In the rows, 128 means zero.
Named moves come first, each a turn or a mirror and shown by rows before and after it. Which of them, in which order, take the first row of each pair that follows to the second? Write the first one first, as in the answered first pair.
sifub (before => after):
[124 181 206 148 162  84 154 146 147  64 150  83 158 150 125] => [175  91 153  64 136  63 121  97 100  87 177  72 139 155 127]
[100 157 130 157 143 107 150 139 132 121 128 148 106 128 113] => [130 107 104 114 128  95 132 113 107 134 144 143  97 130 114]
[133 115 104 159 110 102  95 166 155  82 132 111 155 134 169] => [140 100  97 143 104  97  90 164 145  86 134 110 152 135 172]
[143 108 139 118 106 149  98 136 130 120 115 128 138 130 124] => [134 124 149 131 112 149 100 141 136 117 110 128 141 133 128]
Guzo (before => after):
[148 102 127 104 115 142 123  97 120 140 116 105 128 121 116] => [140  99 103 104 134 108 130 127 126 127 136 121 101 118 150]
[127 135 100 145  89 159  83 157 157 143 114 145 121 105 176] => [161 119 129 115  77 178  95  89 126 166 112 116 142 132 125]
[123 141 114 147 118 125 111 153 135 116 138 135 129 109 155] => [134 140 139 139 104 153 111 122 125 126 124 116 152 119 116]
bevi (before => after):
[107 119 108 125 135 138  97 131 134 103 133 138 117  97 142] => [124  98 113 107 135 124 103 108 118 105 145 128 118 110 129]
[125 123 105 144  98 146  92 158 139 127 114 134 126 101 159] => [156  86 104 103  99 119 100 118 110 132 137 114 127 115 143]
[116 140 128 144 141 168 122 140 146 123 107 148 130 112 122] => [135 114 107 125 136 132 103 156 141 110 132 134 129 109 157]
[125 132 121 122 130 101 113 162 150 103 141 129 126 118 153] => [143 115 134  89 137 102 129 116 121 116 156 116 130 139 122]

(2 to 4 moves a pair)
[168 116 143 126  91 151 108  98 128 147 106 109 153 124  92] => [181 105 136 133  94 108  88 135 137 115 125  92 154 118 136] : sifub bevi bevi
[102 148  96 120 145 125  56 145 127 133  82 168  71 112 167] => [ 90 199 154 166 164 136  85 154 148 113  78 146 108 128 145] : bevi Guzo bevi sifub
[124 116  95 129 136 145 116 139 130 154 112 165 106 112 127] => [134 135 133 139 135 166 127 118 124 148 102 145 133 126  90] : bevi sifub Guzo
[140 146 110 134  88 185 131 136 140 142 113 170 117 102 110] => [180 100  97  95  87 119 115 140 120 118 159 133 119 107 143] : bevi sifub bevi
[120 134 163 149 154 136 170  98 133 143 137 114 132 157 109] => [110 114 106 152 125 132 110 159 153 135 128 133 105 126 176] : bevi sifub Guzo sifub
[128 161 149 155 134 100 132 155 153 108 138 123 135 119 155] => [129 163 162 133 140 132 160  95 133 137 122 131 136 134  97] : sifub bevi sifub
[ 94 175  84 130 123 202 116 115 144 138  82 158 131  84 137] => [118 115  40  80 133 150 111 100 118 144 125 157 101  86 158] : sifub Guzo Guzo
[118 144  98 176 140 169 143 141 151 127  96 139 111 125 127] => [151 127 114 170 107 175 117 127 147 117  90  98 146 132 129] : bevi sifub Guzo
[127 143 103 118 158  98 129 114 131 122 137 128 115 121 154] => [129 149 125 116 150 128 143  83 117 137 125 121 126 129 113] : bevi Guzo Guzo Guzo
[103 136 108 129 132 130 136 149 128 136 121 161 104 118 141] => [ 99 149 123 134 125 156 138 136 127 142 106 156 117 122 123] : Guzo Guzo bevi
[117 143 132 125 145 151 173  92 116 140 123 157 130 134  89] => [153  96 103  93 135 103 145  99 104 127 156 133 118 131 121] : sifub bevi bevi bevi
[139 156 174 155 130 130 136 128 132 102 132 121 147 153 105] => [146 127 142 148 121 100 112 158 138  86 147 115 139 143 147] : bevi bevi sifub Guzo
[140 131 140 148 136  89 125 162 139  97 150 107 147 132 168] => [159 125 154 122 105 155 123  86 115 135 118 105 160 140  99] : Guzo sifub bevi
[129 110 110 120 128 127 108 147 121 127 136 135 113 127 157] => [111 136 134 127 153 143 149 124 121 138 128 148 116 133 122] : bevi bevi Guzo sifub
[127 108 104 106 132 125 150 114 114 141 132 145 104 130 114] => [113 136 128 127 143 128 170 118 123 134 131 142 109 138 103] : sifub Guzo Guzo
[104 158 125 140 170 120 148 135 146 129 154 146 112 111 121] => [134 154 148 150 121 163 101 123 144 128 125 107 154 108 111] : Guzo bevi Guzo
[104 139  98 131 148 111 178 140 134 128 130 142 121 116 144] => [132 115 109 106 138 101 182 101 113 133 140 127 131 130 127] : bevi Guzo Guzo Guzo
[ 97 136 114 156 138 114 115 161 139 114 135 128 119 108 168] => [103 133 120 142 153  93 137 148 130 110 154 123 113 122 165] : Guzo Guzo Guzo sifub
[129 149 150 128 140 152 153  85 133 166 123 126 132 144 112] => [117 136 107 133 115 166 116 117 148 173 111 142 116 124 142] : bevi sifub bevi bevi
[143 121 152 105 115 146 138  74 100 143 130 115 135 145  80] => [123 153 154 146 100 181 121 109 125 134  98 126 147 127  92] : Guzo Guzo Guzo
[125 166 151 135 151 120 146 141 153 124 130 148 128 139 127] => [140 149 140 119 121 162 127 107 138 144 108 145 135 137 103] : sifub bevi bevi Guzo
[135 153 146  83 154 115 173 129 136  90 120 103 130 131  91] => [147 127 123  77 145  89 151 152 140  79 133  96 121 127 130] : sifub bevi bevi bevi
[135 111  89 137 101 132 101 141 141 122 118 144 113 118 160] => [125 156 133 170 126 124 135 152 157  99 121 131 133 126 149] : sifub bevi sifub
[140 134 181 149 126 138 123 115 117 133 101 129 170 158  61] => [151 100 136 123 100 156  92 103 107 154  93 142 156 146  67] : bevi sifub bevi
[149 106 116 102 109 123 119  92 108 132 129  96 135 145 134] => [106 160 141 159 139 120 146 143 142 107 122 113 141 137 151] : sifub Guzo Guzo Guzo
[143 114  84 107 100 140  96 157 115 117 151 144 134 130 154] => [125 133  97 119 132 113 120 172 124 104 166 149 130 139 160] : sifub Guzo Guzo Guzo
[ 92 140  95 138 150 156 145 150 137 161  93 185  91 129 114] => [158  94 117  92 114 161 119  87  97 166 101 128 128 151  79] : bevi Guzo Guzo
[153 137 136 137 124  98 113 173 133  92 142  93 148 131 157] => [126 175 166 147 134 160 148 130 126 124 102 123 153 139  88] : sifub bevi bevi
[114 185 139 153 135 167 137 149 141 153 119 150 115 119 112] => [138 119  87  96 137 121 127 135 112 159 154 153  83 117 133] : Guzo Guzo Guzo sifub
[158  97 136  97  87 177 100  71 100 154 106 103 149 137  71] => [ 83 180 144 189 123 171 119 178 169 120  94 139 138 110 128] : sifub Guzo Guzo Guzo
[132  95 108 117 105 134 107 117 109 155 108 147 101 123 120] => [129 108 103 143 113 115  98 162 129 134 116 147 103 114 154] : bevi sifub bevi
[ 95 162 159 159 144 157 170 122 136 136 118 132 123 142 106] => [158 103 143 112  89 157 106  98 112 134 123  94 145 142 112] : bevi Guzo sifub
[129 153 151 171 172  84 132 175 149  79 146 104 133 129 153] => [154  93  91 131 118 106  63 168 134  98 133 109 117 111 176] : sifub Guzo sifub
[124 111 105 108 127 117 123 140 134 137 136 144 101 131 143] => [128 123 130 106 143 110 154 112 124 141 141 136 112 142 111] : sifub bevi bevi
[108 168 161 153 146 145 164 121 135 134 117 141 141 135  99] => [165 122 159 127 106 126 111 110 120 116 135  87 173 143 116] : bevi Guzo bevi Guzo
[155 108 117  90  71 115  92 128 144 144 141 166 105 128 138] => [162 111 127  96  81  90  89 142 149 124 155 148 110 134 149] : Guzo sifub bevi
